128 stands for zero in the data rows.
One hidden rule gives every row of this table a label. Here are some rows, each with its label.
[181 170 174 124 109 129 137 133] lf
[143 145 144 137 105 129 141 129] lf
[138 134 134 132 107 132 132 132] nj
[120 122 121 125 120 137 124 126] lf
[119 120 118 128 115 140 120 119] nj
[115 118 116 119 122 143 123 117] lf
[111 111 116 122 128 144 122 100] lf
[111 104 114 108 129 155  96  98] lf
[107 107 111 102 130 160 111 102] lf
[108 106 115 106 123 157  94 107] nj
[110 109 111 103 124 168  98 111] nj
[107 100 118 107 126 160 103 101] nj
[ 97  91  95 102 128 154  96 112] lf
[ 93  94 101 108 131 149  99 107] nj
[ 88  93 104 103 135 155  97 111] nj
[179 157 162 127 120 129 126 133] lf
[135 133 136 133 114 129 127 130] lf
[104 103 100 107 159 138  89 129] lf
[ 93  92  94 113 151 150  78 120] nj
[ 89  82  90 113 142 148  93 121] lf
[ 90  90  95 110 132 145  91 122] nj
[ 86  79  90 104 117 150  76 113] lf
[ 84  83  94 102 121 151  76 122] lf
[ 88  93  90 103 115 150  84 113] lf
[ 97  83  99 100 110 157  75 132] lf
[ 94  89 110 101 104 147  76 124] lf
[105  91 115  99  83 156  63 126] lf
[100  94 113  95  82 164  73 120] lf
[102  91 110  93  85 161  75 122] lf
[101  91 117  99  92 159  83 124] lf
[255 228 255 108 100 149 135 130] lf
[177 156 171  93  84 163 123  97] nj
[160 151 159  99 113 160 122 104] lf
[142 138 155  91 115 150 119 100] lf
[135 129 143 101 118 162 121  99] lf
[114 117 127  94 126 155 111 112] lf
[113 104 125  97 116 168 107 100] nj
[109 105 124  97 103 159 105 106] nj
[107 110 119 102  96 156 104  93] lf
[112 116 126 100 104 165 118  94] nj
[119 109 133 104  94 167 122  88] nj
[139 131 154  91 101 167 120  91] lf
[144 134 155  94 100 166 123 103] nj
[134 132 151  90 106 160 124  88] lf
[133 131 148  94 112 161 126 103] lf
[255 255 228 156 255  63 248  84] lf
[198 201 160 161 199  76 207 117] lf
[176 177 148 176 158  82 181 134] lf
[148 171 135 177 155  91 176 144] lf
[143 155 130 174 146  94 188 149] lf
[122 137 114 184 149  83 181 145] lf
[116 134 113 172 134  92 164 155] lf
[121 136 111 169 138  86 167 148] lf
[118 134 100 177 133  88 164 152] nj
[107 126  87 169 140  83 161 155] nj
[110 125 105 173 140  82 166 164] nj
[107 130  99 179 140  96 164 159] nj
[105 126  87 179 134  87 167 160] nj
[117 132 105 186 145  84 167 143] nj
[117 131  96 180 141  91 172 162] nj
[220 191 221 120 123 121 128 144] lf
[159 155 157 129 119 126 134 131] lf
[148 143 143 132 114 129 134 132] lf
[133 131 129 138 123 124 131 133] lf
[119 118 119 113 129 150 114 112] lf
[114 118 112 117 139 139 114 118] lf
[104 103 107 109 136 158 111 106] nj
[120 119 125 106 135 155 114 105] lf
[125 116 126 104 143 162 105 106] lf
[110 111 121 103 132 155  97 105] lf
[ 99  95 109 100 127 144  88 109] nj
[ 99  96 106  96 124 156  98 104] nj
[ 91  96 104  99 117 152  93 112] nj
[ 97  88 100 108 127 153  92 103] lf
[ 99  91 108 100 120 151  90 107] lf
[ 91  96  99 145 149  95  83 178] nj
[131 120 117 130 205  92  89 201] lf
[134 140 120 160 152  77 135 178] lf
[127 132 123 163 147  71 150 169] lf
[115 124 106 176 149  79 141 183] nj
[113 126 110 178 143  85 153 173] nj
Here are more rows. What is the label of each one?
[150 129 161  98 118 161 100 117] >> lf
[117 129 113 143 132 122 141 132] >> lf
[202 213 181 162 138 102 194 139] >> lf
[115 119 112 137 141 118 126 139] >> lf
[144 136 152  88 135 148 107 103] >> lf
[113 101 129  95 114 153 110  95] >> lf
[118 110 129  93 117 154 106 116] >> lf
[185 155 189  87  88 163 129  94] >> lf
[145 158 130 177 153  74 156 175] >> lf
